Each named turn below is shown by a few rows before and after it. Which turns, in which order, take the first row of each later pair to the second? The first pair is answered.
Pupuv (before => after):
[ 0.36 -1.92  1.26  1.22  0.06  0.89  1.13  0.97 -0.01] => [ 1.76 -1.13 -0.76  0.44  1.63 -0.14  1.33 -0.49 -0.27]
[ 0.53 -0.91 -0.38  0.67  0.58  0.97  0.59  1.61 -1.17] => [ 1.00 -0.14 -1.03  0.17  1.34  0.39  0.68  1.41 -0.93]
[ 0.44 -1.82 -0.36 -0.14 -0.77 -0.15  0.10 -1.93 -1.45] => [-0.01  1.10 -1.26 -1.88  1.03 -1.44  0.37 -0.61  0.88]
pano (before => after):
[-0.19 -2.08  1.67  0.86 -0.31  0.78 -0.05 -2.39 -2.05] => [-1.60  1.14  3.36  1.15  0.60  0.27 -1.05  0.89  0.41]
[ 1.62  1.21  1.77  1.73  1.37 -1.97  0.50  2.52 -1.99] => [-0.75  2.44 -0.20 -2.22 -0.94 -3.08  1.25 -1.47  0.81]
[ 1.66 -1.89 -0.57 -0.18  2.09  1.50  0.83  0.99 -1.27] => [-0.70  1.35 -0.06 -1.82  1.73  0.42  0.38  1.80  2.12]
[ 0.88  2.04 -0.81  0.73 -0.19 -1.79 -2.49 -3.15  0.00] => [ 2.06  1.23 -0.35  2.37  0.50 -1.21 -2.72 -1.85 -1.24]
Tis (before => after):
[-0.79  2.31  0.02 -1.39  1.36 -0.74  0.47  2.23  2.18] => [-0.71  2.26 -0.32 -1.81  1.40 -0.87  0.50  1.52  2.16]
[-1.57  2.80 -2.94 -3.30 -1.39  0.28  1.64 -0.93  1.77] => [-1.44  0.22 -0.76 -2.26 -0.72  2.23  2.56  4.07  0.56]
[-1.29  0.68 -0.26  0.32 -0.97 -0.52  1.26  1.43  0.44] => [-1.36  1.15 -0.42  0.26 -1.05 -0.98  1.01  0.72  0.65]
soraz (before => after):
[-0.98  1.52 -0.47 -2.20 -4.33 -0.63 -1.51 -5.20 -0.37] => [-1.53  1.84 -1.42 -4.97 -2.99 -0.63 -0.03 -3.33  1.28]
[ 1.32 -0.92  0.37  1.60  1.93  0.42 -0.33  1.98 -1.35] => [ 1.56 -0.55  0.52  2.74  1.25  0.12 -1.24  0.40 -1.58]
[-0.35 -1.35 -0.78 -1.58  0.09  0.47  1.52  0.55  0.47] => [-0.07 -1.83 -0.29 -0.51  0.02  0.87  1.29  0.81 -0.26]
dimi (before => after):
[-1.20 -2.88 -1.87 -0.32  0.49 -1.13  2.41  0.27 -0.84] => [-2.49 -0.69 -2.00 -1.10 -0.31 -2.03  1.66 -1.19  0.98]
[-2.74 -0.50 -1.31 -0.22 -4.23 -0.26  1.56 -0.89 -0.01] => [-1.14  4.06 -2.26  0.48  0.15 -2.27  0.03  0.92  1.15]
[-1.88  1.80  2.44  0.64 -0.35  0.61 -1.30  2.96  1.31] => [-1.08  0.08  2.57  0.92 -0.05  1.43 -0.77  3.98  0.17]
Then:
Each pair is two turns apart.
[-2.44  0.67  1.03 -0.26 -1.98  0.33  1.27 -0.27  2.80] => [-0.19 -2.44  0.00  0.67 -2.11  0.87  1.89 -2.50 -0.42]  soraz Pupuv
[-0.26  1.70  0.08 -0.25 -0.32 -0.36 -0.77 -1.93  1.09] => [-1.11  1.39  0.82 -0.59 -0.99  0.22 -0.43 -0.89  1.60]  Pupuv soraz
[ 1.48  1.59 -0.23  1.61  0.56 -0.42 -0.11  2.74  0.98] => [ 0.16  1.23 -1.93 -1.11 -1.82 -0.93  0.61 -1.67  1.77]  soraz pano
[ 0.10  2.94  1.29  0.89  2.53 -0.24 -0.40  2.63  1.74] => [ 0.75 -2.06  2.20  3.16 -0.40  1.77 -0.21  0.73 -1.67]  dimi soraz
[ 2.18 -1.56 -1.32  0.47 -0.29 -0.19  1.83 -0.33 -0.40] => [ 0.74 -1.59  0.37  0.59 -0.96  0.57  1.89  2.17  0.43]  pano dimi
[-0.52 -3.13  0.79  0.36 -2.52  1.14 -0.62 -4.09 -0.36] => [-1.63  2.26  1.03  0.10 -1.14 -0.73 -2.38 -3.32  2.97]  Tis dimi
[-0.09  0.34  0.37  1.30  1.33  0.58  0.15  1.30 -0.70] => [-1.23 -0.56  0.58  1.06 -1.19  0.96  0.11 -0.82 -0.67]  dimi soraz
[ 0.63 -2.76 -1.71 -3.06  1.94  1.37  2.90  2.85 -0.74] => [-1.13  2.57 -2.21 -3.88  1.76 -1.22  1.07  0.89  2.99]  dimi dimi
[-0.52 -0.34  1.85  2.14 -1.33  0.90 -0.97 -1.12  0.11] => [-0.66  2.63  0.45  0.24  0.74 -0.55 -0.84 -0.48  1.99]  Pupuv Pupuv
[ 1.59 -2.05 -0.41  1.11  1.31  0.37 -2.20 -0.66 -2.49] => [ 0.81  0.15 -2.37 -2.30  2.05 -0.91 -1.36 -1.58  0.02]  Pupuv pano
[-0.59 -0.70  0.00 -1.53 -1.25 -0.08  0.76 -0.12  1.99] => [ 0.43 -2.17 -0.44 -0.82 -0.98  0.35  1.07 -0.68  0.54]  soraz Pupuv
[-2.70  0.40  1.56 -1.47 -1.98  0.25 -0.88  1.04  1.32] => [-0.97  1.39  1.51 -0.05  0.86 -0.14 -1.29  3.50  0.26]  dimi soraz
[ 0.12 -3.64  1.94 -1.63 -2.37  1.47  0.65  0.04  0.58] => [ 0.14  0.08  0.29 -4.07  0.32 -0.29  0.76  0.82  3.06]  Pupuv Pupuv
[ 0.41 -2.70 -1.65 -2.55 -0.34  0.32  2.01 -1.77 -1.36] => [ 1.51 -2.54 -0.91 -1.38  1.86  0.62  1.88  1.72 -1.89]  Pupuv pano
[-0.30 -0.91  0.79 -0.35 -1.51  0.62  1.05 -0.15 -1.15] => [ 0.61 -0.25 -0.87 -1.50  0.21 -0.16  1.50 -0.61 -0.92]  Pupuv soraz
[-0.58  5.79  0.34  1.31  0.76 -2.10 -3.00  0.59  3.31] => [-2.27  0.62  1.91  2.10 -5.27  0.14 -2.43 -3.34  1.28]  Pupuv pano
[ 1.27 -0.42 -0.08 -3.28  2.55  0.37  2.79 -2.45 -1.23] => [-0.15 -0.43  0.45 -3.60  0.65  0.57  2.69 -3.78 -0.30]  soraz dimi
[-4.43  1.49  3.84 -1.15 -2.47 -0.58 -0.22  4.78  2.44] => [ 1.70 -4.72  0.27  2.21 -2.44 -0.07 -0.12 -3.08 -5.69]  soraz Pupuv
[-1.06  0.55  0.22 -2.89  0.56  0.11  1.15  0.53  2.02] => [ 0.51 -1.16  1.08 -0.82  1.58  1.16  1.14  2.70 -0.03]  dimi soraz
[ 0.99 -0.57 -0.85  1.14  1.69  0.75 -1.77  2.62 -0.35] => [ 1.23  0.33 -1.02  1.73  1.77  0.31 -2.34  1.59 -0.25]  soraz Pupuv
[ 0.84 -3.51 -0.90 -0.48 -1.26  1.23  1.57 -1.29 -1.60] => [-1.28  0.81 -1.55 -3.12 -0.67 -0.73  1.24 -1.15  2.32]  dimi soraz
[-0.63 -2.07  0.93  2.44 -1.23  1.07 -0.11  1.23 -1.43] => [-2.58  0.98  0.37  0.59 -2.22 -0.52 -0.65 -0.75  1.85]  dimi soraz
[-1.49  1.06  0.29  1.58  2.16  0.93 -0.68  2.28  1.20] => [-0.52  1.17 -2.50 -0.30  2.86 -0.21 -0.10 -0.75  1.13]  pano dimi
[ 1.02  3.10  0.34  1.95 -0.68 -0.39 -1.47 -0.84  2.05] => [ 1.24 -1.90  0.96  1.84 -2.92  1.74  0.13 -0.84 -0.15]  dimi dimi
[-1.21  0.97 -1.57 -2.36 -1.06 -1.49  0.96 -1.91  2.52] => [-0.64 -1.88 -0.80 -0.59 -2.66 -0.32  0.87 -3.45  0.07]  Pupuv Pupuv
[ 2.74  0.10  0.12  2.84  0.23 -0.05 -0.95  4.16 -1.14] => [-1.24 -0.16  1.62  1.15 -4.30  0.53 -0.83  2.75  1.27]  dimi pano
[-1.85  1.28  0.62  0.01  0.52 -0.93 -0.50  0.26  0.37] => [-1.45  0.81 -0.64 -1.05  0.92 -1.28  0.15 -0.63  0.11]  pano Pupuv
[-1.27  1.82 -2.33 -4.31  0.97 -1.58  1.34 -3.15  3.07] => [-1.73 -0.48  2.88 -0.67  1.11  1.63  1.29  5.70  1.91]  dimi Pupuv
[ 1.08 -1.05  1.84 -0.70 -1.81  2.09 -0.93 -0.96  0.11] => [ 2.12 -0.01  0.94 -0.20 -0.99  1.29 -1.53 -2.37 -0.61]  dimi pano
[-0.17 -0.99  0.07 -1.31 -0.20  0.51  0.62  1.68  0.46] => [ 0.81 -0.90 -1.07 -1.75  0.74  0.05  0.80  0.65  0.09]  Pupuv Pupuv
[ 0.57  0.53 -1.18 -0.78 -0.12 -0.88 -0.02 -3.31 -0.54] => [ 1.45  2.16 -0.69  0.51  2.44 -1.09 -0.77 -0.03 -0.50]  dimi pano
[-1.69 -0.03  2.46  1.12 -2.05  1.92 -0.62  1.17  0.26] => [ 1.06  0.15 -1.70  0.05  0.05  0.04 -0.35 -3.71 -1.25]  Pupuv soraz
[ 0.42 -2.26  1.01  0.91 -1.25  1.44  0.38 -0.12 -1.57] => [-0.15  1.95  0.28  1.17 -0.96 -0.63 -1.29 -2.42  0.40]  soraz dimi
[-1.37  0.34  0.46 -0.05 -2.37 -0.14 -0.60 -1.31  1.32] => [-0.51  1.08 -0.81 -0.78 -1.26 -0.97 -0.46 -1.92  1.52]  Pupuv Pupuv
[-0.05  5.11 -0.77  0.30  2.48 -3.13 -0.25 -2.15  0.27] => [-1.48 -3.12  0.47 -0.41 -2.94  0.37  2.35 -3.64 -2.68]  dimi dimi
[ 0.95  0.19 -0.89  0.22  1.88 -0.50 -0.41 -0.32 -1.07] => [-0.73 -0.28 -1.14 -1.53 -0.03 -0.40  0.36 -1.59  0.04]  Pupuv pano
[ 0.43  2.17 -1.20 -0.98  2.09 -0.44  0.40  1.60  1.49] => [ 1.19  0.10  0.18  1.13  1.75  0.82  0.37  3.19 -0.37]  soraz soraz
[ 0.05  0.52  1.83  1.36 -2.11  1.15 -2.14 -0.32  0.73] => [ 1.43  1.38 -1.18 -0.62 -0.27 -0.31 -1.50 -2.70  0.76]  Pupuv soraz
[ 1.38  0.66 -1.30  0.20 -0.74 -0.63  0.08 -2.43 -2.41] => [ 1.70  1.05 -1.89 -0.81  0.51 -0.85  0.61 -1.38 -2.15]  soraz dimi
[-1.45  1.59  0.58  0.48 -1.19 -0.72 -0.81 -0.87  1.20] => [-0.70  1.44  1.34  1.90 -0.07 -0.45 -1.25  0.71  0.23]  pano pano
[-2.62  0.76  4.46  1.75 -2.77  0.27 -0.68  2.70  1.21] => [ 1.58 -0.05 -1.16  1.06 -1.51 -1.70 -0.60 -5.82 -1.92]  Pupuv soraz
[-1.05  3.26  0.12 -1.33 -0.49  0.76 -0.15  2.80  2.03] => [-1.48 -0.71  0.70 -1.66 -2.58  2.53  1.23  2.59  0.50]  dimi dimi
[-2.75  2.48 -0.33 -1.33  0.73 -2.58 -3.96 -1.86  2.94] => [ 0.16 -1.25  1.48  1.38  3.81 -0.09 -3.06  4.63 -0.71]  dimi Pupuv
[-0.18  3.28  0.01 -1.40  2.02  0.78  1.19  2.45  2.04] => [-1.10 -0.02 -0.18 -3.18  0.01  1.87  2.92  1.59  1.54]  dimi pano
[ 0.72  0.79  1.26  1.94  0.11 -0.79 -1.65  0.69 -2.05] => [ 0.77 -1.39  0.78  1.05 -0.73 -0.11 -0.53 -0.12 -3.05]  Pupuv dimi
[ 2.45 -2.24 -1.45 -1.87  2.08 -0.89  0.64  0.62  0.55] => [-0.45 -2.47  0.76 -2.29 -0.64  0.08  0.78  2.06  2.41]  Pupuv dimi
[-1.80  1.02  0.70 -2.03  1.94  1.17  2.19  3.51  2.37] => [-0.54 -1.33  2.96  2.88  0.24  2.52  0.62  3.08 -1.06]  soraz soraz
[-1.22  1.55 -1.90 -1.60 -0.81 -1.61 -0.07 -5.55 -0.50] => [ 1.10  1.54 -3.02 -2.89  4.32 -1.34  1.51  0.15 -0.95]  soraz dimi
[-0.56 -0.92  4.54  5.69 -1.03 -0.02 -1.62 -0.59 -0.10] => [-2.04  3.28  1.68  1.67 -0.57 -2.76 -1.58 -3.84  3.60]  soraz soraz
[ 3.03 -3.86 -0.73  1.65  0.75  1.18 -0.06 -1.98 -3.83] => [ 2.07 -0.49 -2.42 -0.08  0.47 -1.06 -0.75 -5.75 -1.51]  soraz soraz
[-0.28  1.03  3.12 -0.11 -0.09  0.39 -1.08  3.29  1.46] => [ 2.67 -1.64  1.14  2.02 -0.14  0.21 -1.49 -1.29 -2.49]  soraz Pupuv
[ 1.56  0.04  1.79  3.39  0.83 -0.22 -2.51  0.95 -1.62] => [ 1.85 -2.06 -0.05  1.80 -0.72 -0.12 -1.44 -2.89 -2.45]  pano pano
[ 1.81 -1.56  0.88  1.77  0.36  0.82  0.16  0.43 -2.09] => [ 1.36  2.58 -0.64  0.17  2.06 -1.35 -0.53 -0.46  0.47]  soraz Pupuv
[ 1.65 -1.74  0.84  1.39 -3.84 -0.01  1.89 -0.97 -1.16] => [ 1.75  2.25 -1.51 -1.03 -1.43 -2.46  1.56 -2.25  1.43]  soraz Pupuv
[-0.35 -1.08 -4.89 -5.94  0.71 -0.72  0.87 -2.72  1.95] => [ 2.31 -0.76 -1.12 -0.43  5.09  0.92 -0.57  6.09 -0.16]  pano Pupuv
[ 0.96  0.01  2.13 -0.89  1.92  1.20  1.75  3.38 -0.26] => [-1.90  1.80  1.24 -2.86 -1.02  0.08  1.26 -0.59  2.21]  soraz pano
[-1.07 -0.01 -2.40 -4.43 -0.02 -0.71  2.20 -0.81  2.32] => [ 0.74 -2.31 -2.22 -3.65  1.56  0.45  2.99  1.36  0.13]  dimi dimi
[ 1.36  1.73 -1.18  1.55  2.51  0.46 -1.39  1.15 -0.38] => [-1.76  0.37 -0.53  0.01 -2.42  0.99 -1.06 -2.43  0.74]  dimi dimi
[-3.55  2.93  1.39  0.06 -2.15 -0.92 -0.54 -1.10  2.19] => [-0.61 -0.64 -0.76  0.92 -1.99 -0.70  0.08 -4.99 -1.84]  pano soraz
[ 1.04 -1.80 -0.53  2.76 -1.86 -0.29 -0.42 -2.11 -2.47] => [ 0.36 -0.16  1.49  3.45 -0.28  0.12 -0.76  3.23 -1.01]  pano dimi
[ 0.05  1.13 -0.57  0.05 -0.17 -1.48 -0.44 -2.16  0.18] => [ 0.41  1.89  0.30  0.89  1.29 -1.34 -0.74  0.47  0.27]  pano Pupuv
[-3.49 -0.20 -2.06 -1.13 -1.54 -0.35 -1.35  0.06  2.17] => [ 0.10 -0.31 -4.32 -0.89  2.20 -0.94 -1.04  0.43 -0.03]  pano Pupuv
[-2.60  1.41 -0.10 -3.31 -0.86  0.44  1.43  2.38  1.45] => [ 1.00 -0.57 -3.19 -2.82  0.19 -0.22  1.73 -2.14 -2.02]  Pupuv Pupuv
[-1.14 -1.28  1.51 -0.59 -0.74  1.30  0.38  2.55  0.64] => [ 0.20 -2.21 -1.07 -1.93 -0.70  0.59  0.93 -1.48 -0.65]  pano Pupuv
[ 1.46 -2.00 -0.38  0.50 -0.46  0.11  0.40 -0.64 -1.03] => [ 0.98 -0.65 -0.99 -0.01 -0.77 -0.62  0.15 -2.13 -0.35]  soraz soraz
[-0.23  0.66 -0.74 -2.22  0.23 -1.24 -0.65  0.94  1.36] => [-0.93  1.02  0.82 -0.60 -1.13 -0.85 -1.60  1.16  1.46]  Pupuv dimi
[-1.12  1.36  1.39 -1.69  2.48  0.48  2.07  6.97  2.88] => [ 2.11 -3.11  0.97  0.69  3.03  1.87  2.71  6.16 -1.91]  pano pano
[-2.49  0.71 -0.33 -1.20 -2.46  0.06  0.07 -0.56  3.15] => [-0.68  1.63 -0.59 -0.86  1.20 -0.36  0.29  3.30  2.88]  soraz dimi
[-0.20 -0.55  2.63  2.76 -4.56  2.90  0.72  1.85  0.52] => [ 0.14 -1.70  1.81  2.39 -5.10  2.96  1.37  0.42 -0.20]  pano pano
[ 0.38  1.67 -2.05 -2.75  4.06 -1.61  1.99  2.44  1.14] => [-1.91 -2.06  3.48  2.85 -1.94  1.48  0.20  2.92 -1.29]  Pupuv soraz
[-1.04  2.36 -0.55  0.09  0.11 -1.07 -1.59 -0.66  2.29] => [ 1.65 -0.22 -0.35  2.36  2.08  0.06 -1.08  1.51 -1.01]  dimi soraz
[-2.36 -0.93  0.59 -2.71 -2.66  1.02  0.95  0.24  1.25] => [-2.27  0.13  1.87 -1.36 -1.47  1.20  0.38  2.87  1.58]  pano pano
[-0.65  0.87  2.44  1.95 -2.53  0.39 -1.57  2.41  1.00] => [-0.30  0.22  2.36  2.17 -2.25  0.65 -1.27  2.97  0.29]  dimi dimi
[-1.27  5.11 -0.92  0.72  0.04 -0.94 -1.38 -0.27  1.92] => [-1.87  3.61 -2.30 -2.73 -0.13 -0.58  0.84 -0.22  2.48]  dimi pano
[-2.25  2.39  1.41 -1.87  0.64 -2.56  0.10  4.54  2.71] => [-3.08  1.71  2.33  1.01 -3.95 -2.63 -1.90 -1.55  1.50]  Pupuv dimi
[ 0.09  0.91  0.90  0.86 -1.77  1.41 -3.21 -0.81  0.86] => [ 0.75  1.74 -1.26 -1.17 -0.32  0.38 -2.41 -2.11  1.28]  Pupuv soraz
[ 0.68 -1.94 -0.13  0.13  0.87  1.40  1.39  0.49  0.65] => [-0.38 -1.02 -0.35 -0.34 -0.62  0.86  1.04 -1.56  1.53]  dimi Pupuv
[ 2.41 -2.69 -3.66 -0.55 -0.24  0.46  3.19 -2.89 -2.90] => [ 1.39  2.40  0.95  4.15  2.06  0.25 -0.11  4.66 -0.80]  pano soraz
[-0.07 -2.43 -0.56 -6.03  3.68 -0.16  2.86  4.18  1.59] => [ 0.96 -6.02  0.72 -3.30  2.22  1.64  2.82  4.36 -1.36]  dimi pano
[-1.73  0.22 -1.09 -4.44  0.77  0.51  1.09  2.32  2.44] => [-0.39 -3.25  1.51  0.23 -0.25  2.66  0.11  3.62 -1.34]  soraz soraz
[ 2.78  1.79 -0.11  3.15  3.08 -0.53 -0.67 -0.86 -2.93] => [ 0.58 -0.55 -0.26  1.61 -1.49  0.10  0.01 -5.33 -2.77]  dimi soraz
[ 0.17 -0.96  0.21 -1.84  0.71  0.34  3.79  3.26  1.05] => [ 2.05 -1.84 -1.57 -1.50  1.40 -0.21  3.91  0.70 -0.73]  Pupuv Pupuv
[-1.34  1.95  2.31  1.12 -2.58 -0.48 -0.64 -1.25  1.13] => [ 1.42  1.06  2.18  3.34  0.05 -0.24 -0.76  0.53 -1.40]  dimi Pupuv
[-2.32  2.57  1.25  0.17  1.17 -0.26 -0.16  2.69  1.27] => [ 0.08 -0.21  1.38  2.40  1.94  0.83  0.00  2.75 -2.11]  pano pano
[-0.13  0.83  2.87 -1.73  1.55 -0.42  0.36  0.79  0.17] => [ 0.23 -1.21  1.72 -2.47  0.64 -0.07  1.14 -1.25 -0.89]  pano soraz
[ 2.00 -0.62  0.82  1.91  2.49  0.55 -0.07  2.42 -2.21] => [ 2.33  0.48  0.52  2.49  2.64  0.08 -0.84  1.21 -2.18]  Pupuv soraz
[ 0.86 -2.27 -1.41 -1.99 -1.25 -0.52  2.15 -5.12 -0.37] => [-3.05 -1.89  2.77 -1.31 -3.89  0.94  1.79 -0.45  2.08]  Pupuv Pupuv
[-0.67  1.75  0.67 -0.20  0.60  1.07 -1.64  1.31 -0.66] => [-1.68  0.76  0.19 -1.92 -0.85  1.30 -0.70  0.08 -0.10]  dimi pano
[ 2.17  2.70 -0.52  1.84  2.04 -1.37 -2.06  0.16 -0.05] => [ 0.84  2.23 -2.40 -2.41  1.59 -1.47 -0.01 -1.03  1.61]  pano soraz
[-1.81 -0.16 -1.97 -4.65 -0.16  1.38  2.35 -1.66  2.74] => [ 2.33 -0.57 -1.64 -1.33  4.81  1.90  2.06  2.53 -0.49]  pano Pupuv
[ 0.76 -3.48  0.27  1.01  1.03  1.71  1.38  2.67 -3.06] => [-3.53  2.65  0.32 -2.03 -0.29 -0.54  0.37  1.90  3.05]  pano Tis
[ 1.40 -0.69 -1.44  0.09 -0.11  0.34 -0.24 -2.43 -0.03] => [ 0.00  0.85 -0.45 -1.32  0.82  0.51  0.38  1.61  2.28]  Pupuv soraz
[-0.51 -1.26  0.25 -0.91 -0.68  1.99  0.52  3.95 -0.78] => [-2.29  0.71  0.97  0.18 -3.64  1.11 -1.26  0.14  0.51]  soraz dimi
[-1.33  0.17  1.13 -0.40 -1.89  0.65 -0.07  0.25  1.19] => [-0.08  1.48  1.11  0.42  0.49  0.09 -0.35  1.96  1.09]  dimi soraz
[-1.65 -1.30 -0.46 -1.35 -0.19 -2.56  0.58  0.57  0.57] => [-0.18 -1.73 -0.75 -0.58  1.36 -2.55  0.64  1.31 -0.75]  pano Pupuv
[ 0.89 -2.67 -1.08  0.04 -0.68  1.54  1.01 -1.96 -2.41] => [ 1.15 -1.16  0.89  3.09  0.11  1.63 -0.45  0.56 -2.57]  pano Pupuv
[ 0.11  1.59 -2.45 -1.65  1.03 -2.00  1.37 -3.31 -0.57] => [-3.03  0.24  1.46 -1.93 -0.78  0.26  2.28  2.64  1.32]  soraz Pupuv
[ 2.29  2.43  0.20  2.48  3.97 -1.04 -1.88  2.54 -0.12] => [-2.73 -0.02  1.08 -0.10 -4.37 -0.10 -1.43 -3.38  1.79]  dimi dimi
